One turn sends every row of this set to another row. A few are shown first. Where does it send the rows asked after them?
k301: [-15.8  -1.2   4.3   1.1  42.0   7.4  11.6   9.1  -1.4  14.8   6.3 -10.3
  11.1  24.9 -17.5   2.9   2.9 -10.1  26.4  -3.6  -8.2 -12.7  -7.2   8.9]
k366: [-28.2  17.6 -12.1   8.6  -9.3  -5.1  14.8  13.3  -8.5 -16.6   4.3  12.4
  -4.4  11.5 -20.0   5.5  10.0   3.1   8.8  -1.2   6.8  14.4  20.0 -21.5]
k213: [ 20.6   5.8  15.6  17.9 -11.5 -15.4 -18.8 -14.2  -9.0  23.6  -4.3  21.0
  -0.7  -0.2   2.9   2.5 -18.2 -14.0  -0.5  -8.7 -11.0 -29.2 -14.1   3.2]
k349: [ -7.1   8.1 -11.0  -5.1 -19.4 -17.0 -13.3 -23.6 -12.2  29.6 -12.3  10.1
  18.1  21.6  -6.7 -17.4 -14.7   6.4  -3.9  21.0  -3.6 -26.5 -24.3  -6.4]
k505: [-26.7  14.9  -6.1   0.5  -2.5  -0.7  13.7  10.4  -7.5  -5.1  11.4   0.4
 -12.2  15.2 -17.7  13.8  11.6  -3.2  15.8  -3.1  12.5  15.0  28.4 -10.8]
k456: [-24.7  18.7  -8.7  -8.7  -9.5 -13.5   3.5  21.3  -3.5 -13.1   3.3  13.0
 -11.0   3.2 -20.4   4.4   7.4   9.5  14.3  -5.6  10.6  12.4  19.9  -8.9]
k347: [ 18.5  -0.1  -4.0  31.4   9.4  11.1   0.5 -20.0   0.9  26.6 -12.5 -17.9
 -12.9   9.2   3.2   9.9  15.2  -2.1 -12.0   4.0   4.7 -13.9   0.5  -5.7]
k629: [-27.5  13.2  -7.8  -4.6  21.1   7.9  14.9   8.1  -0.6   7.9   9.2  -5.3
   9.7  24.6 -11.9  15.9   3.6   6.1  32.0  -7.1  -8.3   6.0  15.6  -0.8]
k758: [ -3.5   6.2  -0.2   0.9 -28.9  10.0 -10.4  -7.3 -16.7  26.0 -18.7  16.3
  20.8  -3.5   6.9   5.2  -6.5   0.6  -6.2 -24.7   4.0  -2.4 -36.9  -1.8]
k995: [-11.2  10.1   7.1 -11.9 -30.2  -6.0 -22.7 -19.8   1.2  12.0  -6.7   9.3
   7.1   9.1  -2.4  -2.9 -12.2  26.7   0.9  25.7  -1.5 -20.5 -12.0 -14.5]
k791: [  3.0  -1.0  -2.8   6.2  -1.4  -1.9 -13.9 -18.3   5.0 -19.7 -13.9 -14.0
   6.1  17.8   0.9  -6.0 -16.4   9.3   2.7  22.6 -14.9  24.6 -23.4  -2.2]
k991: [-21.6  -6.0   5.8  -0.4   2.0 -11.9  16.4  17.9 -11.3  -8.6   7.6   7.9
  -6.5   6.7 -19.3 -20.3  14.4 -18.9 -10.5  -2.7  27.4   3.1   2.9  -1.0]
k198: [  5.9 -21.7   6.3   3.5  -3.7   1.8 -15.5 -22.7  21.4  -7.3 -13.3   0.1
   6.6  17.8   9.1  -3.0 -11.5   0.6  13.9  26.1   8.0  10.7 -17.0   1.1]
k446: [ -3.5 -18.0  16.2  10.5  27.9  -4.8   8.7  14.4  -1.7   3.5  -2.4   6.9
   5.0  15.4 -21.5 -13.0   7.0 -30.5   7.8   7.7  13.6 -22.2 -18.0   0.7]
k587: [ -6.9   7.7  -5.2  -0.5 -16.7 -21.7 -17.3 -27.0 -13.9  18.8  -8.6   5.4
   9.7  12.8 -12.7 -19.7 -11.8  10.5 -12.8  17.9  -1.6 -19.0 -31.5 -23.1]
k318: [-12.8  -1.7   2.3  16.5  -1.3 -11.9  13.6  16.1  -9.8  -8.7   1.9  15.5
 -14.6   9.6 -25.2 -11.8  14.0 -24.8  -6.1   5.1  26.1  -5.2   4.2 -16.3]
k405: [-10.6  -6.7  -0.4 -12.6  35.4 -10.0   3.5  11.1   0.3  14.3  -4.1  -0.5
  23.7  18.1 -15.7  -1.4  -4.5  -5.0  34.2  -9.4  -7.5 -11.6 -14.9  12.1]
k588: [ -5.8  10.1   5.0   4.8 -22.5  14.4 -14.0  -6.0  -9.4  22.2 -14.8  17.7
   9.4  -9.6   2.5   2.7  -1.4  11.7 -13.4 -23.2   4.4  -3.5 -40.9  -8.6]
k266: [  7.6  22.0   7.1  12.6 -12.0  -7.3 -19.1 -17.5  -4.6  16.1   2.9  16.1
   2.6  -1.9   6.4  16.9 -20.6  17.8   8.0 -18.6 -27.3 -12.0  -5.6 -10.7]
k325: [-10.1   8.1   6.1  -4.6 -24.3 -15.0 -22.9 -24.5  -7.2   7.0  -6.1   4.8
   0.7   6.7 -10.7 -10.8 -10.9  23.0 -11.6  20.9   0.4 -15.7 -22.6 -27.9]
k171: [ 16.7  -2.8  -5.5  23.2  10.8  10.0   2.6 -25.7  -2.2  30.3 -16.1 -21.9
   0.5  14.6   8.1  17.1   9.0  -1.4  -0.4   1.2  -2.0  -8.9   3.2  -1.3]
k605: [ 15.3  12.4  -3.7  29.7  -2.0  11.6  -0.1 -13.6  -2.7  19.4 -12.5 -18.0
 -20.6   6.3   1.5  10.8  16.0   3.4 -19.7   7.8   2.7  -9.0   9.6  -4.2]
k267: [ -8.5  -7.7  14.8   9.3  32.8  -3.3   8.0  15.1  -8.4   7.2   5.3  -8.9
  -9.1  17.3 -25.7 -10.1  10.0 -28.9   5.9   1.6  11.8 -14.2  -9.0   3.7]
k970: [-22.2  -9.1   9.2 -11.7  35.5   4.6  13.2  13.7   3.1   6.1   6.7  -1.9
  24.1  17.9  -7.5 -10.3   3.7   3.7  19.3  -8.3  -4.1  -6.7 -13.0  11.1]
k994: [-27.0  14.2  -7.2  -2.6  12.3   7.1  12.6  11.5  -0.5  -8.5   2.8   0.7
  20.6  19.7  -9.5  14.0  -2.6  16.3  30.3  -1.5 -18.0   9.0   9.1  -8.1]
k454: [-34.2   5.6  -5.5 -12.5  15.7   2.5  17.6   9.6  -0.1  -4.4   9.7   2.1
  21.9  17.4  -7.1   1.3   5.0  17.4  21.5 -13.1  -3.9  13.0   8.7  -1.0]
k72: [ -1.3  13.3 -32.0  21.7  -8.2   2.3  -1.3 -11.5  19.5   6.9 -10.0  21.4
  -6.5  26.6  -0.7 -24.8  -1.2   1.1  -7.8  21.9   5.0   3.7 -12.7   2.8]
k146: [ -3.8   5.8   0.2   4.6 -21.3  11.1 -10.4 -10.7 -11.8  26.2 -16.6  16.1
  15.2  -7.9   4.4   3.0  -3.3   5.0  -9.4 -25.5   6.9  -1.8 -41.3  -9.0]
k688: [ -4.7  13.7   8.4   1.4 -30.5  16.9 -15.1  -0.1  -9.5  18.0 -16.2  15.9
  10.1  -9.0   5.3   5.0  -2.4  11.6 -12.7 -19.4   2.0  -3.5 -36.1  -1.4]
k373: [ -0.6  19.9 -26.6  18.8  -4.7  -2.1  -4.8 -10.3   2.8 -10.2 -12.4  -0.3
  -2.5  22.0  -5.7 -18.2  -9.9  10.4 -11.2  19.7 -15.9  20.9 -20.7  -0.5]
k433: [-12.9  -7.2  10.3  -1.6  35.0   6.7   8.9  10.5   3.1   5.3  -4.1  -3.0
  26.5  22.8 -11.4   3.1  -3.2  -4.7  31.1   2.4 -14.4 -13.8 -13.9   5.6]
k595: [ -3.8 -15.1   7.8   0.5  32.1 -18.6   1.2  13.9  -3.4   8.8  -4.0   5.8
  -1.2   8.3 -26.8 -16.8   5.7 -22.5   9.9  -6.1  16.0 -16.3 -23.1   0.7]
k745: [  1.8 -11.6 -12.6  12.2  -8.2   4.9  -8.5 -19.3  29.0   8.4 -12.0  21.6
  -1.5  23.0   7.8 -13.6  -3.1  -5.2   6.2  25.1  19.6  -2.1 -11.0   2.0]
k51: [ 15.1  12.9   2.8  22.3 -22.2 -22.8 -14.2 -15.0 -15.2  20.6   0.2  26.2
  -7.5  -3.1  -0.5   1.3 -16.8 -11.0  -8.6 -14.8  -4.1 -19.3  -6.0 -10.0]
k585: [ -3.8  11.4   4.8  -1.7 -32.1  13.8 -12.8  -1.1 -13.7  21.4 -19.4  15.6
  16.7  -6.6   6.8   6.7  -6.3   5.3  -8.7 -19.1   1.6  -2.2 -32.6   4.0]
k286: [ 13.8  16.0  -7.3  23.0 -10.2  12.5   0.8 -13.0  -7.7  15.5 -13.9 -23.1
 -10.1  11.1   6.2  20.1  10.6   6.2  -9.4   6.8  -5.6  -1.3  16.9   1.6]
k643: [ 15.8  10.8  17.8  10.5  -5.5  -5.6 -21.1 -12.8  -2.7  21.3  -0.8  16.2
   7.1   0.4   7.5  11.5 -20.9   4.5   8.3  -9.9 -26.3 -26.3 -15.0   3.8]
k451: [-14.8   0.7   8.3   9.2   5.4  -8.0  11.3  14.1 -13.1  -5.8   8.4  -0.6
 -21.8  10.1 -25.4  -2.6  14.1 -23.1  -0.8   1.3  24.8   1.7  11.9  -8.9]
k94: [-14.7 -16.3  16.3  -2.3  27.5  -4.1  13.0  18.0  -3.4   1.6   4.6   1.9
   8.7  13.5 -17.1 -23.0   9.6 -18.2  -0.6  -2.2  15.8 -13.2 -15.9  11.2]
k431: [-11.8   0.8   2.7   2.9   3.8 -22.0   1.1  19.5  -6.2  -8.4   2.3  13.4
 -22.8  -1.0 -30.1 -13.9  12.0 -14.1  -1.9  -4.8  26.6  -2.9  -0.9 -12.1]
k780: [ 13.9   7.4  -8.2  19.6  -1.8  11.3   1.7 -21.2  -6.2  22.3 -17.3 -26.0
   2.5  15.5   8.8  23.8   5.8   2.8   1.3   4.4  -8.2  -1.3  13.6   3.4]
k860: [ -8.6   9.8  -1.9 -13.6 -28.3  -6.9 -18.5 -18.3  -0.2  24.6 -10.1  14.1
  18.2  18.7   0.2  -7.3 -14.2  16.2   5.3  26.2  -3.0 -28.0 -13.7  -2.3]
k939: [-23.7  15.0 -11.9 -17.6  10.5  -7.3   4.8  15.9   0.4   0.1  -0.5   3.7
  16.4  15.6 -11.7  12.1  -2.4  15.5  35.9  -8.9 -12.2   7.1  11.2   5.7]
k127: [  7.0  22.2  -1.7  19.9 -22.6 -16.6 -14.3 -19.0 -13.5  14.4   4.3  22.6
  -6.3  -3.5   1.8  10.4 -17.1   7.4  -2.1 -19.1 -15.1  -7.0  -2.1 -19.0]
k751: [-34.0   7.9  -7.0  -6.3  -5.7  -7.2  19.2  14.1  -8.7 -13.7   9.9   7.7
   3.5  10.5 -12.4  -6.3  11.7   3.5   4.4 -11.4  15.8  19.0  17.9 -10.1]

k995 goes to k325
k588 goes to k146
Now these:
k373 goes to k72
k994 goes to k366
k266 goes to k127
k347 goes to k171
k267 goes to k301
k405 goes to k939
k454 goes to k751

